In the rows, 128 means zero.
Rotation paths and how fast each direction turns (degrees per step):
Each turn is a multiple of 5 degrees from 10 to 175, or 0.
Each row of a path follows its step; steps can be skipped.
path 1
step 0: [138 144 123 127 135 131 116 122 133 144 113 129 124 134 114 133 141 130
 135 133 115 133 122 135 125 142 145 129 144 132 131 124 129 132 137 119
 139 122 123 118 131 139 142 140 124 121 134 118 130 143 134 129 136 117]
step 1: [125 122 135 111 130 122 129 126 137 144 108 128 138 122 128 130 126 108
 122 125 118 148 129 120 122 129 147 130 134 130 133 129 127 128 143 114
 132 126 126 137 130 121 122 137 119 130 126 138 129 135 148 122 135 127]
step 2: [129 132 123 119 130 137 131 124 128 137 103 139 136 120 125 126 135 128
 123 138 131 123 119 121 105 129 132 121 144 138 125 126 139 125 132 117
 134 124 117 109 136 128 141 127 115 133 132 127 121 118 136 126 141 113]
step 3: [130 126 131 128 132 128 145 137 128 142 103 129 124 129 133 122 134 125
 118 125 138 139 149 135 128 120 136 130 130 125 121 131 131 136 144 134
 140 136 135 116 131 120 135 133 115 132 116 143 118 124 145 125 136 128]
step 4: [125 138 132 120 119 144 125 135 122 127 111 134 120 114 133 129 132 127
 113 132 128 112 119 136 119 131 109 125 134 143 127 127 131 128 134 135
 137 132 140 130 122 120 144 126 110 140 124 134 128 133 143 125 135 120]
step 5: [132 134 116 135 135 135 133 142 130 136 120 134 119 134 146 128 137 133
 130 120 136 124 135 136 137 127 131 141 150 139 131 116 126 132 142 135
 122 139 134 120 121 113 142 144 124 127 121 125 135 138 143 136 132 128]
step 6: [120 138 133 129 108 139 130 125 122 130 122 119 118 129 136 123 131 112
 129 130 128 120 114 132 118 128 136 134 141 147 142 116 128 135 131 123
 120 137 132 143 110 120 122 130 122 139 112 132 130 130 142 127 131 128]
step 7: [124 134 125 142 129 114 114 129 124 141 125 135 126 146 137 117 130 133
 139 125 141 107 122 123 122 118 134 129 150 134 136 118 132 141 132 122
 113 130 122 127 129 121 134 129 118 120 128 127 125 129 139 123 140 120]
step 8: [133 134 135 138 123 119 130 127 120 125 117 112 126 142 124 122 129 118
 130 133 128 127 120 150 129 127 149 128 140 126 139 137 136 145 131 126
 126 123 140 143 131 128 130 124 126 133 109 126 122 126 140 115 138 117]
step 9: [133 117 139 130 134 121 112 120 132 139 125 129 136 132 126 116 127 131
 125 132 114  98 129 134 126 129 134 131 140 136 131 134 136 131 140 121
 128 117 141 135 129 123 141 122 124 126 141 132 135 136 139 114 138 118]
step 10: [145 127 117 129 135 132 140 129 139 130 122 121 134 127 112 120 122 126
 132 134 127 131 128 133 135 137 142 122 137 132 124 134 141 142 143 109
 124 118 143 132 128 113 139 132 134 128 117 119 128 137 140 133 134 113]
Speeds:
[131 129 128 127 124 128 130 128 132 130 127 130 126 126 131 129 126 128
 127 126 129 133 131 126 125 127 125 126 128 131 126 125 128 123 128 133
 130 131 126 126 131 127 131 127 131 133 127 129 129 127 130 127 127 125] -> 35
[128 131 131 127 128 123 127 129 128 128 131 129 130 125 127 129 128 132
 124 131 127 124 127 121 129 127 125 129 129 129 129 128 129 127 127 126
 126 128 125 128 129 126 132 129 126 132 128 128 128 130 126 129 131 128] -> 145
path 2
step 0: [124 122 114 125 143 120 132 114 132 135 137 133 121 134 131 120 124 140
 132 120 129 122 113 133 129 116 129 117 137 128 126 140 128 120 116 121
 125 121 133 120 146 131 127 152 126 111 127 124 126 135 125 120 132 128]
step 1: [128 143 143 137 120 145 125 144 120 121 126 134 120 128 130 124 118 121
 111 120 141 137 116 124 137 117 127 134 113 140 126 124 131 130 121 137
 141 120 125 122 127 128 139 117 133 122 129 135 133 122 134 129 126 127]
step 2: [127 107 131 122 126 108 128 116 120 142 113 124 138 114 129 139 135 118
 115 126 121 128 135 128 126 119 132 128 129 130 130 127 139 135 139 141
 128 130 124 135 115 109 115 130 132 132 131 125 128 131 133 124 119 129]
step 3: [127 134 126 127 135 124 143 124 136 111 131 130 128 123 130 115 130 143
 128 138 125 123 126 133 129 121 127 113 130 117 138 131 126 143 137 126
 120 127 133 115 118 145 134 136 120 131 108 121 123 125 114 142 135 125]
step 4: [137 120 131 131 121 126 113 132 135 112 147 135 136 132 122 127 129 114
 133 125 138 125 120 128 135 136 118 128 125 121 129 128 130 126 122 116
 146 129 145 137 133 127 129 112 133 131 126 129 136 122 139 110 129 123]
step 5: [128 115 128 137 115 130 121 121 129 150 120 124 123 125 141 132 121 131
 127 129 105 135 134 122 121 129 121 134 142 144 121 122 115 123 124 133
 120 132 139 113 131 124 132 130 137 129 129 129 125 135 132 138 140 120]
step 6: [125 129 128 134 146 123 146 136 123 112 131 127 148 136 128 127 125 148
 128 111 126 127 127 123 132 135 131 127 124 136 134 127 129 130 133 139
 122 140 105 131 138 125 134 120 125 129 131 132 121 122 118 130 133 133]
step 7: [134 144 134 111 126 120 123 122 124 129 135 141 121 136 120 143 133 111
 133 134 131 133 132 131 136 130 120 133 132 117 127 126 137 126 127 125
 131 143 133 126 130 125 133 134 118 136 128 132 149 125 130 142 111 140]
step 8: [136 131 112 131 126 125 136 133 129 127 115 126 134 125 140 127 131 120
 127 139 139 122 130 140 110 126 127 123 132 136 114 129 116 121 123 108
 131 117 126 115 121 117 126 139 119 127 137 126 121 134 128 123 141 116]
step 9: [122 134 139 135 123 143 128 130 148 133 126 115 134 138 121 124 127 138
 125 114 140 138 122 101 118 135 133 123 126 126 135 127 139 127 131 130
 128 127 130 133 126 129 122 133 134 120 121 137 131 113 113 123 127 128]
step 10: [130 113 131 136 128 123 127 129 121 141 135 138 119 137 129 140 119 139
 132 142 127 126 128 140 145 118 121 129 131 122 116 132 146 126 137 143
 130 125 120 130 132 134 120 140 134 131 127 130 140 142 138 119 127 134]
Speeds:
[126 128 126 128 130 131 124 128 125 123 130 132 126 128 128 129 125 128
 130 131 131 131 129 129 127 128 124 127 129 132 129 129 129 128 131 130
 133 129 130 129 129 129 130 129 125 127 127 131 131 131 129 127 124 127] -> 115
[125 127 132 129 128 127 124 127 134 126 131 128 128 129 126 128 124 126
 125 127 129 128 130 132 127 129 128 131 127 127 125 125 131 131 125 128
 126 129 128 133 127 124 127 128 127 126 130 128 127 125 127 130 126 127] -> 140
path 3
step 0: [137 114 128 112 129 127 128 133 120 113 129 130 121 125 134 138 134 130
 119 147 135 125 126 131 128 108 127 127 125 131 117 136 131 128 116 130
 136 123 122 117 127 130 123 128 121 134 122 130 142 125 132 125 135 117]
step 1: [117 131 120 131 131 124 125 128 123 113 119 131 123 124 122 121 134 116
 114 146 125 130 129 114 125 125 136 125 121 128 112 123 138 131 125 127
 118 131 125 124 132 114 136 132 120 121 124 141 137 135 131 130 125 139]
step 2: [144 115 135 129 127 124 125 136 121 126 110 127 121 112 142 126 132 125
 116 134 124 129 126 135 117 115 129 127 112 119 117 123 130 123 138 130
 125 128 128 132 135 135 125 116 122 136 131 129 131 126 126 134 127 140]
step 3: [124 130 127 120 121 121 133 132 119 120 110 122 116 128 124 114 131 129
 131 144 143 129 128 141 125 137 131 130 128 121 120 143 128 121 134 123
 115 134 127 140 124 123 137 118 125 125 118 139 129 131 123 122 122 128]
step 4: [136 114 133 141 127 129 118 131 115 111 114 131 118 126 119 112 137 127
 127 134 132 131 130 135 119 124 128 122 126 127 129 125 128 127 128 130
 129 141 121 125 126 138 123 126 130 122 122 114 121 114 145 123 125 127]
step 5: [135 115 125 130 121 126 129 118 121 131 137 125 117 131 126 125 138 124
 128 139 137 125 122 127 124 127 138 123 137 131 124 138 145 131 124 145
 123 132 120 149 131 120 127 116 124 126 116 132 138 124 139 125 128 130]
step 6: [141 111 138 137 127 126 122 128 126 121 128 119 131 137 132 118 128 115
 123 121 130 141 138 129 128 120 136 121 133 118 115 127 132 121 118 129
 114 136 133 128 128 134 121 139 119 114 127 136 136 131 135 125 125 132]
step 7: [126 112 129 126 116 119 132 136 135 131 120 114 134 128 128 131 129 122
 118 122 133 143 111 128 126 132 129 143 125 133 120 132 127 131 127 139
 121 128 116 130 127 128 135 114 120 121 122 133 128 126 143 130 124 143]
step 8: [136 117 135 128 129 131 120 135 127 131 120 115 134 117 128 118 123 134
 126 133 127 119 120 139 123 129 127 132 131 127 119 147 135 115 121 120
 119 122 122 117 114 127 117 135 121 117 121 132 138 127 136 128 125 124]
step 9: [137 130 121 137 127 134 116 133 142 121 123 124 122 134 125 117 133 144
 126 140 129 135 126 121 123 134 123 126 128 139 119 136 138 135 128 129
 120 124 120 124 134 127 145 131 129 124 125 130 125 125 148 135 119 138]
step 10: [137 125 142 126 117 144 125 130 127 134 120 122 134 118 132 125 121 138
 119 126 130 124 141 128 113 122 141 121 132 125 126 129 141 136 125 132
 111 113 125 133 129 122 123 124 126 131 127 126 131 112 137 127 122 129]
Speeds:
[128 128 129 128 129 122 127 129 129 126 125 128 129 125 129 128 127 132
 131 128 131 128 127 130 129 130 127 130 126 132 131 132 125 126 129 125
 128 131 128 128 121 127 127 126 128 128 128 124 125 131 129 127 128 126] -> 80
path 4
step 0: [133 122 122 130 123 128 126 129 132 112 122 119 119 130 113 132 121 134
 120 136 147 131 126 124 137 114 129 122 131 136 127 122 116 131 125 143
 130 136 134 129 120 142 147 133 122 120 130 104 121 127 133 137 134 124]
step 1: [120 116 130 131 123 121 147 119 139 137 139 122 109 134 123 117 127 132
 127 137 128 127 140 130 141 136 116 116 130 133 119 124 124 129 123 126
 130 144 114 125 142 133 119 133 122 122 133 133 120 134 137 132 132 130]
step 2: [136 127 121 131 119 120 125 130 122 121 132 127 130 125 120 136 130 125
 139 143 125 112 129 130 122 135 137 115 135 131 131 121 124 121 147 129
 122 146 134 141 140 131 126 128 138 131 128 114 110 133 137 132 126 147]
step 3: [136 130 118 118 113 120 129 123 134 130 118 136 128 139 126 126 126 135
 121 126 114 125 126 132 151 123 130 116 133 124 138 114 120 128 118 130
 128 127 127 153 126 124 120 127 122 109 134 128 119 122 131 135 130 123]
step 4: [140 120 137 107 136 129 128 112 130 127 135 132 126 134 130 125 115 123
 139 132 127 124 136 114 131 131 131 122 128 133 134 149 126 140 130 128
 119 144 121 138 126 130 128 112 134 127 133 122 120 138 126 139 139 123]
step 5: [128 115 134 125 116 131 116 128 123 120 135 113 118 129 118 140 135 124
 138 134 135 139 130 137 121 129 131 115 113 128 131 120 130 125 112 130
 137 130 134 147 121 129 118 116 125 118 126 121 117 129 116 127 141 131]
step 6: [123 135 118 120 121 129 122 118 135 131 137 114 114 131 117 108 127 129
 128 128 130 145 110 124 133 119 135 112 133 134 131 127 112 133 126 135
 113 132 129 120 126 126 137 127 139 117 131 118 123 136 134 127 138 128]
step 7: [130 130 137 131 116 122 134 126 135 123 121 125 115 123 117 126 127 122
 133 127 128 128 129 138 123 147 130 118 129 137 133 126 121 136 107 112
 128 148 124 119 138 138 125 122 129 134 131 131 117 131 128 151 119 131]
step 8: [139 137 120 134 117 121 124 146 128 134 131 131 116 121 129 127 124 126
 141 130 128 110 129 124 130 127 132 114 119 139 117 119 124 128 118 136
 129 137 135 141 119 120 130 132 140 128 129 119 116 132 150 126 134 126]
step 9: [118 130 120 125 121 115 132 111 146 137 120 143 127 137 125 142 133 136
 146 135 118 127 120 130 138 130 138 115 125 122 127 135 117 137 124 122
 129 124 116 139 122 138 132 129 134 119 133 137 123 133 130 135 135 129]
step 10: [135 133 139 112 133 122 129 123 126 114 133 125 129 127 127 135 138 122
 137 140 129 125 132 139 125 138 134 131 134 129 118 133 120 136 127 131
 122 138 131 134 129 107 125 107 141 124 137 134 116 123 134 134 139 113]
Speeds:
[132 128 131 130 126 127 125 130 128 131 123 129 130 128 133 128 122 127
 126 124 127 127 130 128 128 128 131 126 130 128 129 128 129 131 127 127
 129 129 127 131 124 127 129 130 128 128 128 126 129 133 128 129 125 127] -> 80
[124 124 127 128 127 127 127 127 127 126 127 128 130 127 126 131 127 127
 131 123 129 129 128 129 130 131 131 127 125 129 129 127 128 130 130 130
 132 129 130 127 128 128 131 129 123 127 128 131 124 124 125 130 123 126] -> 160
[129 126 126 134 126 128 128 128 123 127 132 125 129 124 129 130 130 124
 129 127 124 123 127 130 130 127 129 129 125 129 128 130 129 126 126 130
 125 129 129 129 129 129 128 129 128 128 129 128 129 133 124 126 129 128] -> 120
[130 124 124 130 124 130 126 131 128 132 129 130 125 127 131 128 129 128
 128 129 126 130 127 130 127 128 124 127 131 131 126 125 127 127 127 127
 127 131 127 125 131 130 134 129 127 132 128 130 126 127 132 129 125 131] -> 60
[129 133 126 127 126 127 128 125 126 127 127 128 132 127 126 128 127 127
 124 128 126 129 126 133 127 129 130 127 133 127 129 129 127 128 126 129
 123 127 130 127 132 127 130 127 128 127 132 126 130 124 126 131 126 124] -> 100
path 5
step 0: [141 126 125 136 130 132 109 135 120 129 136 146 128 110 125 125 121 129
 149 126 122 134 123 123 124 127 118 134 135 120 135 125 138 131 129 134
 121 115 139 136 131 132 136 122 142 117 130 122 130 125 124 134 120 138]
step 1: [114 116 129 124 129 137 132 139 126 119 118 132 130 141 129 126 122 121
 118 134 136 116 124 141 128 115 129 120 138 138 128 132 132 124 122 126
 116 131 122 116 127 132 137 119 132 116 132 107 122 126 133 118 131 113]
step 2: [137 120 142 122 139 113 126 120 126 142 131 133 135 149 128 133 133 133
 132 119 142 133 133 129 117 121 136 123 139 118 115 125 122 119 125 123
 135 127 135 133 134 127 124 140 134 128 121 136 140 128 129 122 131 138]
step 3: [128 142 122 137 119 126 106 119 129 124 122 139 133 135 136 120 110 118
 130 129 115 127 141 116 121 125 123 123 122 141 129 138 136 133 130 132
 130 125 130 133 121 122 131 121 127 127 143 136 136 123 128 131 141 122]
step 4: [118 140 137 116 132 139 122 134 126 130 136 125 135 129 131 143 141 128
 117 118 131 109 124 142 140 121 126 126 120 125 131 129 114 118 127 132
 132 135 131 111 128 133 131 117 123 138 135 129 134 133 137 138 124 125]
step 5: [136 131 129 107 125 118 121 116 129 132 123 125 119 116 131 116 119 129
 126 121 135 141 120 125 122 130 139 132 129 137 136 121 133 134 127 130
 131 137 147 127 139 131 133 127 128 118 110 137 131 134 119 134 123 140]
step 6: [116 130 110 138 135 135 128 138 133 123 133 149 118 124 119 134 128 134
 131 126 123 122 132 118 119 137 128 131 135 140 132 116 133 127 130 138
 130 138 132 116 124 131 130 131 131 119 143 129 115 117 137 118 131 123]
step 7: [121 116 135 127 134 130 128 129 131 121 133 128 130 127 140 120 124 137
 128 133 142 123 125 136 138 131 138 119 127 125 131 135 121 124 124 115
 136 126 127 128 127 139 121 121 137 141 113 118 131 138 155 119 134 141]
step 8: [141 116 126 129 133 140 123 114 134 126 124 131 123 139 129 123 120 121
 122 139 120 122 133 117 116 125 130 142 124 121 128 119 121 130 146 125
 125 117 142 137 122 118 135 136 136 117 124 130 142 125 122 134 120 134]
step 9: [117 144 123 126 135 138 124 148 125 115 108 120 126 140 119 132 139 131
 130 123 117 120 147 132 133 126 133 122 125 130 127 143 132 124 132 132
 131 134 125 132 127 126 122 123 126 118 131 130 129 133 126 112 136 124]
step 10: [133 124 123 121 128 122 128 129 136 140 137 122 131 126 119 127 136 132
 128 127 149 120 125 134 116 128 139 119 127 121 130 134 130 141 131 119
 127 137 130 129 127 126 126 114 124 151 130 135 140 130 120 143 124 147]
Speeds:
[129 130 127 133 128 128 128 123 129 131 127 126 125 123 124 123 127 129
 130 128 130 125 130 126 127 125 128 126 130 128 130 127 125 126 124 127
 127 126 131 130 128 129 132 132 127 128 127 129 131 130 127 129 127 129] -> 135
path 6
step 0: [125 130 140 124 126 128 136 126 131 141 125 125 122 134 135 139 122 121
 134 123 142 128 141 132 122 120 132 137 123 120 135 138 124 121 136 128
 138 147 138 136 131 129 135 129 130 137 115 127 130 135 127 139 144 145]
step 1: [134 129 122 121 119 126 121 126 109 114 141 124 127 143 127 131 133 121
 136 123 146 139 138 120 127 115 134 126 135 127 138 127 124 129 133 131
 128 127 129 136 118 125 120 147 122 119 132 142 129 137 123 131 126 129]
step 2: [113 133 119 114 116 137 135 138 124 116 129 114 138 124 131 128 121 127
 131 110 124 122 133 135 132 125 134 129 127 120 129 117 129 130 132 140
 129 140 130 129 118 142 123 123 135 122 118 131 122 127 132 113 136 137]
step 3: [127 128 128 125 134 127 118 150 127 130 117 136 133 140 134 144 136 123
 129 119 132 120 140 111 138 133 128 132 120 121 130 121 125 135 129 129
 126 132 120 130 126 125 116 131 118 142 118 125 133 129 121 136 136 145]
step 4: [121 130 118 117 135 135 138 134 109 133 129 123 131 130 127 124 125 122
 130 136 140 133 133 122 120 119 138 130 124 111 120 130 137 126 131 110
 123 143 127 136 124 117 131 130 118 116 114 131 139 139 126 128 132 124]
step 5: [119 131 124 119 114 122 121 125 132 123 123 123 124 142 127 127 132 117
 141 127 134 124 131 128 134 127 128 142 138 129 141 118 136 113 129 124
 133 139 135 133 128 145 131 128 140 129 114 140 141 133 117 127 129 130]
step 6: [121 136 122 130 119 131 136 130 110 113 116 128 128 142 129 140 130 121
 133 129 136 112 147 128 128 122 139 127 133 117 134 131 120 139 135 126
 132 129 120 138 123 126 124 118 128 138 140 138 117 128 133 129 121 135]
step 7: [130 117 125 123 141 137 126 143 123 128 131 121 137 134 129 148 124 125
 128 132 126 128 144 134 128 121 130 115 120 133 133 115 129 120 143 132
 131 138 123 133 117 136 140 123 122 115 120 131 130 136 123 125 140 135]
step 8: [131 127 116 126 107 133 123 148 126 128 123 137 126 131 123 133 129 123
 130 122 133 145 143 127 140 130 127 134 136 115 124 124 135 116 117 117
 133 125 131 138 126 127 120 129 116 121 113 129 132 127 129 124 123 140]
step 9: [116 128 119 118 124 132 133 112 123 126 109 127 134 138 142 124 132 120
 129 132 121 116 138 131 121 126 139 137 127 130 128 120 133 133 127 129
 125 141 115 146 124 123 119 133 123 115 121 120 140 121 122 128 121 133]
step 10: [123 121 126 122 138 137 130 138 126 117 115 125 128 132 126 139 128 113
 137 133 130 126 140 133 136 121 116 141 129 118 151 120 134 133 118 127
 123 130 123 122 133 124 133 116 128 126 130 140 127 139 113 131 133 120]
Speeds:
[128 125 128 129 132 128 130 131 130 131 133 133 130 129 125 130 128 128
 129 132 130 127 128 132 129 128 127 128 128 126 128 127 129 126 131 128
 126 132 127 127 129 124 124 127 128 129 129 129 124 128 129 132 132 130] -> 100
[129 127 126 128 130 126 131 125 129 120 130 129 125 127 127 129 130 130
 130 127 128 127 128 124 128 128 131 128 128 128 122 129 129 128 128 129
 123 127 128 132 128 127 129 124 128 124 128 127 129 128 129 131 129 130] -> 145
[134 127 133 126 128 129 123 124 129 129 124 129 129 128 127 130 131 128
 127 126 129 125 127 124 128 129 127 129 129 131 130 124 133 126 130 129
 125 128 130 128 128 129 127 129 127 127 126 129 124 132 127 128 129 127] -> 160
